One hidden turn or mirror swaps the rows below in pairs. Which row is each named row swapped with?
The rows were stretched afterwards, more along some directions than others.
j837: [  3.8  -6.1 -20.5   9.2 -31.2 -28.0 -20.8   5.6  -2.6 -17.6 -18.5   5.9
 -33.1   1.7  10.4 -16.0  21.9  13.7 -13.8  17.4 -11.6  25.5]
j948: [ 20.2  -0.9 -10.5   0.4 -30.1 -23.2 -11.2   4.7  39.1  17.8  -8.3  13.3
 -27.5   0.1 -19.3   3.5  -0.3  -7.6 -24.2  -6.7 -19.1  14.0]
j543: [  9.4  10.9  -3.7  18.5 -38.7 -23.8 -15.7  18.0  22.8  20.8  -0.2   5.2
  -6.2   1.9 -19.5   1.9  -5.3 -15.7 -22.8   0.5 -18.0  19.5]
j668: [  5.8   0.5  -0.6   6.4 -26.9 -17.6  -5.5  14.9  20.8  22.1 -10.0  -3.2
 -23.8   7.0  -9.9   5.7  -5.9 -15.1 -20.4  -2.9 -15.5  24.9]
j424: [  6.7   0.6   4.7  10.3  -9.4 -27.9  -8.1  12.2 -16.3  -9.1 -17.6  23.2
   1.1  20.1 -14.1  -4.2  -1.3   6.0   6.0   6.9  -3.7 -12.8]
j982: [ -7.0  -7.6 -19.5   0.3 -26.7 -34.5 -25.6   8.1   4.8 -14.2 -29.2  14.3
 -39.3  -5.8   5.2 -13.1  10.5  19.9 -27.2  21.7 -13.0  17.0]
j742: [ 18.1   6.4  -5.6  19.5 -41.6 -22.8 -21.2  16.7  31.2  19.7  -8.9   1.3
  -5.9   2.1 -10.8   6.7  -0.2  -8.1 -16.5   3.1 -12.5  27.0]
j113: [-16.4   8.8  -6.0 -17.6   9.5  -8.6   0.6  -7.8   5.5   1.0 -23.1   9.6
 -28.6  13.5  18.8  -2.0  11.7   6.1   3.2  39.0  19.0  10.5]
j969: [  0.4  -7.1  -4.7   7.9  -2.6 -26.6   1.8   0.6  10.9  -3.6 -21.2  17.1
 -28.7  28.6 -17.4 -16.5   4.5   7.9   6.9   4.5  -3.9 -14.8]
j481: [-21.7  -0.1  -6.4 -11.7  21.4 -10.4  -0.8 -15.9   2.4   8.8 -22.5   5.6
 -38.6   7.6  18.6  -7.8  12.7  -1.3  18.1  33.8  14.0  11.8]
j712: [-12.0   7.3  -8.2 -20.0  -3.1 -13.1   1.8 -10.6   7.8  -2.7 -28.5  20.3
 -32.2  17.3  22.1  -9.9  10.0   4.9   2.5  32.1  10.4  14.8]
j681: [ -1.6   5.2  -4.5 -10.5   6.5 -18.3  -7.5   0.7   1.4   1.0 -26.2  20.4
 -16.6  13.8  18.2  -3.1   7.6   8.0   4.7  38.0  25.5  16.0]
j188: [ 33.9   9.7 -16.0   2.1 -41.8 -28.6 -18.5  18.9  25.5   4.0  -4.9   7.0
  -8.1  -1.4 -11.3 -17.5   8.3  -1.8 -25.8   8.5  -7.8  17.2]
j774: [ 10.1  21.1 -15.3   5.3 -38.5 -24.1 -13.8  15.5  23.0  21.4 -17.4   4.0
  -5.2  -4.6 -21.3 -18.8   1.6  -8.2 -25.7   8.6 -14.0  20.6]
j371: [ -7.0  -5.9   9.8 -12.4   1.3 -20.0  -0.2   7.7 -21.8  -1.1 -21.2  10.8
 -11.0  22.0 -23.6  -5.6   6.3   5.8  12.5  18.5   6.6 -19.4]
j444: [-17.4   0.5 -11.1 -22.8  15.6  -7.8   8.9 -10.6   7.7  -5.0 -37.9  15.4
 -24.1   4.9   6.6  -8.3   0.7  18.0  -2.6  30.1  17.2   1.1]
j942: [ -6.5  -2.7 -15.6  -0.4  12.6 -22.4   3.9  -3.7  -1.2  -0.4 -25.8  25.5
 -24.2  12.0  20.9 -18.3   6.4   4.1  -2.9  35.3  16.0  10.7]
j693: [ -7.9  -9.3 -17.8  -2.7 -32.3 -27.2 -20.6   9.0  -1.2 -19.7 -32.0  20.6
 -39.0  -5.9  12.5 -18.1   4.9  22.4 -16.4  20.5 -10.0  20.4]
j38: [ 20.7   6.0 -14.0  18.2 -36.5 -31.7 -23.8  12.2  30.2   7.7  -6.5  12.9
  -7.1   6.2 -28.9   2.6   1.7 -10.6 -28.0  10.3  -6.5  21.1]
j509: [-19.3   6.5  -7.8 -12.9   4.7 -20.5   7.2  -2.9   3.2  -9.4 -28.8  30.7
 -21.5   9.9  11.0  -9.2   5.6  12.2  -6.6  39.8  16.3   6.9]
j428: [ -4.2   8.4  -6.4  -9.6   5.7 -14.0   3.9  -7.8  16.1  -1.3 -20.5  20.9
 -35.5  17.1  20.8 -16.7   2.6   6.4   0.3  22.2  12.1  16.8]
j268: [ 13.7  -5.7   7.5  -3.8  -0.9  -4.0   0.5   3.4  11.7  -2.0 -19.0  17.5
 -17.2  22.3  -9.8   4.0   8.4  12.7   8.5   3.7   3.9 -15.8]
j383: [  7.4  18.3   2.0   2.5 -17.9  -5.3   1.5   6.6  -9.0 -14.2 -17.6  28.1
   6.9  28.3   7.1   7.8  15.7   7.1  -0.1  15.7   0.1  -4.9]
j825: [ 18.4   5.4  -6.5  26.0 -38.6 -20.4 -29.4  19.1  25.7  16.7   1.7   2.4
   5.3  10.2 -18.6   2.0  -4.0  -7.9 -17.7   4.4  -7.5  29.4]
j734: [ 15.4  14.9   4.6   9.0 -32.5 -34.6 -10.0  20.8   8.1  23.5  -5.8  -0.9
  -7.1   6.9 -20.9 -10.1  -2.2 -16.7 -13.9   8.3  -4.9  22.6]
j880: [ -6.3  18.4  -2.4   7.8 -11.1  -1.6  -1.0   4.9  -9.4  -1.4  -5.9   8.9
   8.2  27.7   4.7  -3.4  13.4   4.5  10.5   9.5  -6.5  -9.8]
j560: [ -1.6  -1.1  -1.2  15.4 -23.3 -30.5 -21.4  13.9   4.5   1.0 -24.0   2.3
 -38.8  -4.0  12.5 -30.0  -1.0  26.5  -4.5   7.5  -8.1  33.4]
j292: [ -4.9  -6.9 -12.7   4.3 -27.8 -35.3 -29.9   9.1   5.0  -2.2 -28.4   8.0
 -44.9  -9.6  15.6 -14.7  -2.6  15.8 -20.0  12.2 -14.2  24.8]
j131: [ 10.1  -0.5 -10.8  10.8 -22.3 -41.6 -33.2   9.9   4.2 -13.3 -30.3  19.4
 -31.4   0.0   0.9 -19.4   5.8  23.3 -19.8  19.9  -9.5  27.0]
j989: [ -7.7 -10.5 -17.4 -10.9 -23.1 -29.6 -12.7  13.9   9.0  -3.8 -42.1   9.4
 -33.2  -6.8  -2.6 -18.4   1.7  28.6 -27.5  18.5  -6.2   9.2]
j302: [ 16.2  16.9  -9.9   5.1  -4.6  -2.5 -15.8   6.8  -8.5 -10.5  -9.8  14.2
  24.2  29.1  -7.3  -3.2  15.5  14.5  14.6  -0.3   4.4  -3.7]
j699: [ 13.9   7.0   1.1  20.1  -7.2 -17.6 -11.8   1.9   5.6 -11.5 -13.3  29.7
   7.0  33.4 -20.9   4.6   9.5   9.9   4.3   4.4  -2.0  -2.9]
j425: [-10.2  12.4  -6.9  -6.4   1.3  -4.9  -7.9  -9.8   9.5  -5.4 -14.2   4.6
 -23.9  20.0  26.8  -6.3   7.8   3.8  21.7  10.4  -1.2  17.6]
j307: [-14.6 -16.8 -10.4   3.7 -15.1 -29.2 -25.4   0.8   0.5  -3.2 -28.0   2.7
 -47.8 -10.9  10.4 -17.1  12.7  15.1  -2.8  13.2  -9.7  21.4]
j244: [ -4.6  -9.9  13.8   5.4  -0.2  -0.8   1.5  -2.5  -4.2  -5.4 -17.3   8.8
 -17.4  21.6  -0.5  15.1   0.2  11.9  13.4  -3.5  -1.7  -3.1]
j938: [ -6.5  -7.3 -12.6   6.3 -32.3 -38.0 -23.6  22.7   5.2  -7.1 -29.2  12.6
 -28.5   0.4   5.2 -25.5   3.5  22.6 -33.4  34.9  -7.5  17.0]
j102: [  7.3  -4.7  -8.6  10.5 -29.2 -37.9 -43.7   8.5   6.7 -13.8 -20.3   5.0
 -30.6   1.4  -2.4  -8.9  11.5  18.6 -14.9  15.8 -10.9  23.1]
j987: [  3.6  -6.9   2.8 -12.8  -4.5  -5.7  -4.5   1.0   0.6 -11.3 -13.3  10.0
  -7.6  37.2  -4.3  14.8  17.2  17.4  11.2  -2.2  -4.3 -19.9]
j945: [ 25.1  16.6  -8.3  -6.1 -10.3 -24.3  -2.5   5.1   9.4 -17.2 -18.4  34.2
  -5.9  26.6 -10.5 -11.7  13.3  18.2   3.6   3.8  -8.7 -19.0]
j117: [  5.5   5.2   7.4  12.7 -10.2 -13.2  -0.6   8.7  -2.5   0.3 -12.0  18.6
   1.0  26.0 -14.4   5.1   9.6   1.4   0.4  13.3   0.9 -12.2]
j52: [ 12.8   4.5   2.3  11.1 -16.1 -20.8 -15.9   7.5  12.6  -0.8 -15.3  20.2
  -1.1  37.1 -17.8  10.3   8.7  13.6   5.5  10.4   0.5 -12.5]
j212: [  4.4 -12.6 -18.0   7.0 -32.9 -34.9 -18.6  14.1   5.9  -8.6 -23.1  19.0
 -43.8   1.6  11.3 -21.4   5.9  26.2 -25.8  19.3  -8.7  18.7]
j564: [ 13.4   5.4   2.7  15.2  -7.1 -15.5  -5.6   6.3   5.6  -9.5 -24.5  24.2
  -0.1  27.8 -10.7   6.2  11.2  11.2   7.9  10.4  -2.3  -9.7]
j348: [ -5.0  -2.9  -2.6  -7.9 -21.0 -30.5 -14.3   2.6   8.4  11.4 -10.8   5.2
 -17.8  -4.9 -26.5  -6.6  -8.6 -16.6 -11.1  -2.6 -12.8  14.3]
j37: [ -1.8  10.9 -10.4 -14.7   8.2 -22.9  -7.1  -5.0   4.3  -0.7 -18.9  19.9
 -19.7  21.2   5.0   6.4  17.8  -2.0   3.6  40.3  19.7   6.5]
j110: [ 13.0   6.7 -12.6   1.8 -21.1 -13.8 -16.9   3.7  25.0  -3.0   1.4  -5.9
 -17.9  -1.4 -22.9  -1.3   1.1 -10.2 -21.9  -3.7 -17.1  27.8]
j483: [ 14.7  22.6 -11.5  15.5 -51.7 -17.0 -21.1  21.2  17.0   5.8  -3.3   7.4
  -2.1  -2.2  -1.5  -1.6  -2.7 -10.6 -31.0   6.8 -22.0  33.7]
j672: [  3.6  19.4 -18.4  19.1 -39.5 -16.3 -13.8  12.5   7.9   3.5   2.6   0.0
  -1.2  -9.7 -11.0 -14.1   6.3 -15.4 -26.3   3.3 -19.2  29.2]
j494: [ -2.1  -3.7  -5.9  -2.1   2.4 -21.0 -10.0   1.1  -0.2 -14.3 -23.6  15.8
  -0.9  23.4 -24.2  -6.0   8.2  16.8   3.2  11.9   0.4 -24.3]
j626: [ 26.4  23.0 -21.6  20.6 -26.5 -14.7 -32.4  -0.3  16.2  -2.4   4.2   0.5
  11.6  -0.6 -20.9 -12.7   5.4  -3.3 -16.2  -7.6 -14.8  37.2]
j137: [ -9.5  10.0  -3.1 -17.0  12.3 -17.6   9.9  -5.8  -6.8   4.9 -29.5  15.5
 -37.0  13.2  18.4  -5.2  14.8   3.9   2.9  43.4  25.6   9.9]
j960: [  1.2 -11.6 -10.8  10.6 -33.3 -29.4  -9.7   6.4  27.5  22.2  -5.9  -2.8
 -32.6   5.4 -13.9  -8.3  -3.1  -2.1  -8.7   1.6  -7.2  13.9]
j775: [ -4.4   3.8 -10.1   0.0  -4.7  -5.1  -1.5  -2.4  -7.4 -10.3 -26.4  27.3
   8.1   9.2  -7.5  -2.4   6.9  15.3   7.3  15.3   6.3 -17.8]
j968: [  3.8   5.9 -14.3  -1.7 -26.9 -30.0 -13.9  11.9  21.6  15.5  -9.9  -2.5
  -9.1  -0.7 -32.3  -6.6   2.7  -4.3 -20.9  12.4  -4.0  12.5]

Swapped with j968: j494
Swapped with j371: j348
Swapped with j37: j102
Swapped with j672: j880
Swapped with j244: j668
Swapped with j626: j302
Swapped with j942: j560
Swapped with j131: j681
Swapped with j938: j509
Swapped with j137: j292
Swapped with j113: j982
Swapped with j425: j837

